The rows of M fall into 3 groups, which share some directions, and each row is roughly a mix of its group's hidden directions.
M, 130 rows:
[[ 28 -14  -5  47 -17   8 -30  10  12 -13  14 -15 -87]
 [ 54  30 -29  16  -9  -5  58  31 -21  40  -8  23 -31]
 [ 19  28  15 -14  79 -45 -32 -24  -5   9  32 -18  -5]
 [-20   1 -42  16 -53  32 -56  25  -8  -9 -28 -21 -38]
 [-26   2   2  -8  27  69  15  12 -39  -6  12  -8 -67]
 [-27  21 -12  62  29  -2 -25  20 -25 -26 -23 -20  60]
 [-39 -12 -14 -16  12  23 -51 -20  59  25  30  14  43]
 [ 75  12  48 -21   9  15 -13  24  32  -4  39 -26  -4]
 [ 50  10  15 -11  50  -7 -29 -16   5  73 -13  19  15]
 [-47  -9  -7   5 -39   5  22  27 -23 -73 -16 -21 -34]
 [-34 -30  28   8 -26  18  32 -67 -30  27  41  13  -6]
 [-17 -19  37 -15  -6  51 -58 -32  28 -24  22 -40  12]
 [-24 -40 -10 -10   8 -36  66 -14  35  14  30   0 -47]
 [  6  17  17  42   7   6 -31  86  -3  12  30 -10  31]
 [-51   4  13  16  39  30 -44  25 -42 -25   0   4  50]
 [ -3  44 -41  20  22   3 -24 -19 -24  -8  -7 -77  29]
 [ 43 -16   0   1  50 -11  32 -19  -6  -8 -74 -33   7]
 [ 34  28  -3  21   5 -10  77  -5 -59  -1  25  11   4]
 [ 22 -52  -5  -8 -23   1 -31  64 -20   7 -58   0  14]
 [-12  47  10 -41  42 -11   8 -16  59  -4  15 -52   9]
 [-58  27  12 -39  15 -54 -19  16  23   5   4  11 -52]
 [ 19   3 -16  62 -17  29 -56   8   5 -18  36   6 -49]
 [ 57  -2 -35   6 -43  32 -41   1  34  18 -44  12 -12]
 [-59  18   5  -9  -7 -56 -31  24 -10 -17  35  17 -48]
 [ 25  13  29 -10  16 -17  57  18 -73  -5 -33  24 -12]
 [-72 -16  12   2 -19  54  -8 -39 -13   8  44   9  -4]
 [  0 -32 -16  46  51 -16 -37 -14 -17  50  -6 -37 -28]
 [-16  30 -45  20  54 -31 -28 -17 -25   8 -18 -56  10]
 [-19 -58 -35 -18   6 -63 -26  11 -14   3 -15  20 -44]
 [ 40  10 -31 -14 -49  10 -38  45   8  29 -46  14 -28]
 [-33  29  42 -23  43 -29  27 -10  -7  11  54  44   9]
 [-35  -1 -13  31 -12  50 -36 -14  13 -30  69  16  13]
 [ 68 -29  -5 -34 -17 -38  19  24  11  27 -29  12 -42]
 [ 46   6  10 -10  50  -5 -28  -8  10  78 -11  29   1]
 [ 14  18  12   9  -5  41  67  18  -5  12 -48 -56   8]
 [ 25 -16   9 -17  40 -28  46  27 -23   2 -73  -3  23]
 [ 18  12 -13  -8  -6  46   7  24  -6  11 -29 -52 -75]
 [-37  61  32 -46 -14 -22 -18  50   5   4   5   2 -33]
 [-58 -38   9  32  12 -21  10 -13 -50   3   7 -56 -19]
 [ -6  12   7 -26  60 -13  60  48  28  20 -23 -22   4]
 [-55 -17  38 -51 -15  54  18 -33  -7  -8  24  12  11]
 [-29  -2  19 -34 -42  -2 -27 -72 -10 -44  -4  18 -19]
 [-42  78 -14  14   6 -31  43  18 -15  25  16  17   3]
 [-47  25 -48   1   8  55 -37  45 -13   0 -20  14 -19]
 [-41  24 -14 -26  18  30 -31  32 -24   7 -34  46  51]
 [ 13  13 -13  26  21 -16 -32 -41  54  65 -26 -20  -2]
 [-23   4  37 -42  32  59  49   5  -5 -30  -3 -22  28]
 [ 63 -19   6  23  -7  44  27 -32  -3   6 -26 -29  52]
 [  0   7  -3  -4 -68  47  27 -33   6 -47  13  41  -5]
 [-29 -10 -11   8 -69   3  46  23   4 -63  11  -3 -11]
 [-64  51  34   6 -14 -29  -1 -36   5   8  13 -11 -48]
 [-46  -9 -11   1 -52  -6  42  15  -7 -72  -1 -25  -7]
 [ -9   4  37  67   4  48  14  24  -4  10  31 -35  38]
 [ 54   8 -29  30  28   9   3  44  33  17  -7 -32  53]
 [ 16  28  43  -8 -39  22  24  23  -3 -49  19  18  61]
 [  3 -33  13   9  10   8 -48   7 -77 -17  -2  49  16]
 [-11 -35  44  -9  40 -59  -3 -16 -29 -24 -36 -17 -35]
 [ 59  18  -6  28 -41 -40 -23  -8  -9   3  35  53  18]
 [-27   5 -36  22 -52   1  55  38 -11 -44  13  19 -24]
 [  2  23 -58  29   2  11 -19 -59  16 -12   5  15  59]
 [-53  -8 -11 -13  60 -48  -7   9 -10   4  48  33   9]
 [-16  -7  13 -18  66   9  41 -40   8   2  32  41  39]
 [-28 -41 -53  -7  26  23  12   1  -4  14 -64 -43  -1]
 [ 10  25  46 -11  49 -19  48 -22  16  -5  40  11  48]
 [ 21 -58  17  -3  29  -8 -44  16 -64  29  -9  22 -13]
 [ 36   5  39   0   5 -41  32  39  46 -11 -19 -49 -28]
 [-33  19 -13  -4   9  53 -40   5 -47  25  21  -5  58]
 [-29  31   0  78   0   1  42  10  -4   0   1 -23  50]
 [ 47  44  -3  20  -5  -2  80  13  13  15 -27  -8  24]
 [ 70  30  -8  18  22  -6  18  18 -31  55 -17  26 -23]
 [  1  38  40 -15  -5  53  12  -4 -21 -14   5 -44  63]
 [ 13  21  29  52   1   9 -20  31 -11 -26   9 -31  74]
 [-77 -21  10 -21  11  23  -1 -26  -4 -51  21 -40   6]
 [ 36  16  -3 -55 -33  27  18  20  43 -52 -32   8  -1]
 [-44 -16  32 -54  23 -19   8 -27   1  -7 -16  -4  69]
 [-17  37  -7  49  32  49 -31  52   0 -34  10  -1  20]
 [-45  -9 -30   4 -21  13 -59 -10  57 -20  12 -39  17]
 [ 34 -11  54  25  28  62  30  -5  19  18  39  15   1]
 [-34 -16  13 -62  33 -20   4 -26  30  30 -26 -24  47]
 [ 37 -18 -32  42 -37  15 -27  -4 -53  19  24  39  27]
 [-18 -21  22 -37   7  72  55 -21  13   2  -5   7 -36]
 [-24 -40  -6  57   1 -20  10  -9 -65   6  18 -46  11]
 [ 38 -11  16  20  21 -38  40   7 -15   5 -58 -36  47]
 [ 42  14 -27  17 -58  43 -52  11 -15  20 -27 -13  21]
 [ -7 -28  23 -26 -16 -36 -51 -62 -23   3  14 -26  38]
 [-69 -11  17 -44  28 -34 -30   0  -1 -28  31  17 -29]
 [ 23 -43 -27  27 -51  -9 -29  32 -41   2 -29  44 -11]
 [-59 -50 -30   0  28  22  -9 -23 -58  19  -7 -11  12]
 [ 33  15 -17  69 -39  -7  -6  15 -16 -27  40  45  -5]
 [-47   5 -16  15  11 -16 -27  26  -7 -63  65  10   6]
 [-45   8  26 -28 -31  14  33  -2  12 -25 -21 -24  72]
 [ 19 -26  20 -37   9  33  65 -26  10  24  -2  13 -57]
 [-14   2  -3   5  49 -12  59 -29 -20 -10  39  34  50]
 [ -4 -25  20 -40   8 -39 -40 -56 -53  -9   6  20  24]
 [-44 -22  28 -29  10  55  58 -16  -8  24  16  19 -28]
 [-14  -7 -11  43  69 -17 -33 -27 -13  40  13 -38 -20]
 [ 14 -10 -35  20  24 -69 -45  32 -35  19 -28  16  -3]
 [  7 -37 -18  30 -51  40  39 -22  -7  15  -5  32 -52]
 [-16  -8   7 -35 -10  51 -58 -10  54  12  -9 -41  17]
 [-11  24 -16 -13  -4 -33 -23  62  16 -47  -9 -59  16]
 [ 54   1  38  29 -41 -41 -22  -8 -21  -6  51  25   7]
 [-38 -34  14  -4 -47  -5   6  -9  27 -66   8 -46 -19]
 [ 18  30 -23   3  50  34  24   5 -43  39  -3 -24 -53]
 [ 32   0  16  23   1   9 -75 -36  35  14  31  -7  40]
 [ -1  52   0  -8   9 -15 -54 -12  50 -26  22 -23  49]
 [ 16  56  12   3  -5  56 -38  10  24  21  38  39  24]
 [-31  20 -45  22 -26   0   8  59 -33 -36 -33  22 -30]
 [ 40 -33 -21  67 -55  12  20 -27 -14   0 -24   4 -14]
 [-19  11 -32 -18 -38 -21 -50  35   2  23 -47 -13 -50]
 [ 13  53 -41  60 -38  -2  32 -18 -19  22   5  29  12]
 [-68 -16 -51  -5 -15 -30 -32  11 -26 -26 -17 -16 -34]
 [  1 -15  20  -8 -41  13 -79   7  47 -21 -29 -16  17]
 [-43  33  -3  10  -9 -60 -16   7  11 -23  44  35 -45]
 [-32 -27  26  12 -25 -35 -41   6  -8 -75 -30 -11  -4]
 [  5   8 -13  26  -8  37  21  27  68  18 -13 -63 -15]
 [ 82  17  12 -16 -15   7  31  11   8  56 -26  -7 -16]
 [ 52 -23   2  58 -22 -33 -30 -19 -15  -2  50  17  21]
 [ 16 -53 -34  45 -32  -2   1 -20 -37  22 -30  29 -41]
 [ 54  17 -17  -3  -7  19  -8  34  13  49 -44 -14 -55]
 [-18 -43  28 -23 -22  14 -44  69 -11  35   8 -11  21]
 [ 31  22  65 -15 -50  24  12 -40  -7  -8 -25 -37   5]
 [-30  -5  -8   6 -15  76  46  23 -21 -35 -23 -25 -20]
 [ -7  64  46  -1 -10 -18  40  23 -15  -7   5 -55  28]
 [ -6 -18  -3 -10 -23   7 -78  16  59   4 -38 -19 -13]
 [-45 -59 -16 -34 -32   7 -29 -44 -31   6 -31  15  -6]
 [-20 -33  20 -57   1 -15 -28  70  -2  35 -14  -9  17]
 [ -2  -9 -19  73 -37  19   2 -13 -49 -20   3  48   2]
 [-64  -6 -40  12  -1 -12 -24   6  29  -9  30  50  44]
 [-25  44 -21 -25   2   9 -52 -11  48 -14  55  -6 -28]
 [ 44  32 -23 -14  47 -25   2  -5  -7 -18   8  52 -57]]

Here is one row from each group, named. Which group is each of the other rows in?
[-31  21  24 -33  34  10 -28 -15 -23  -5  70  42 -16] -> <43>
[-39  10  -9 -29  40  69  11   9 -31  10  -5 -25 -45] -> <125>
[ 17 -34  53 -21   3  25 -10  35 -27  59   7  19 -39] -> <110>

[  2   7  18  -1 -11  14  -7 -53  10 -25  41 -55  63] -> <125>
[ 12  37  -2 -42  22 -48 -42  37 -11 -40  -7  25  36] -> <43>
[ -3  11 -10  -1  -1 -26  21  56 -45  -6 -60  47 -24] -> <125>
[ -7  53 -57  12  -9  -9   2 -29  20 -38 -12 -10  59] -> <110>
[ 34 -28  12 -16  16  10 -29 -33  39  36  15 -61 -39] -> <43>
[-18 -28 -15 -16  21  28 -60 -26  -2 -32   7 -36  59] -> <110>
[ 57  10  15  -2  17   0 -44 -33  34  55   8 -14  39] -> <125>
[ 14  18 -27  54  -7 -62 -29  28 -17  -8 -24 -11  47] -> <43>
[ 65  12  44 -30 -27  28  39   4 -18  11 -31 -32 -10] -> <125>
[-31 -49   1  25   0 -37   8   4  18 -26  23  27 -72] -> <125>
[-35 -18 -15  17 -62  32 -64 -26  -4 -16  29   3   7] -> <43>
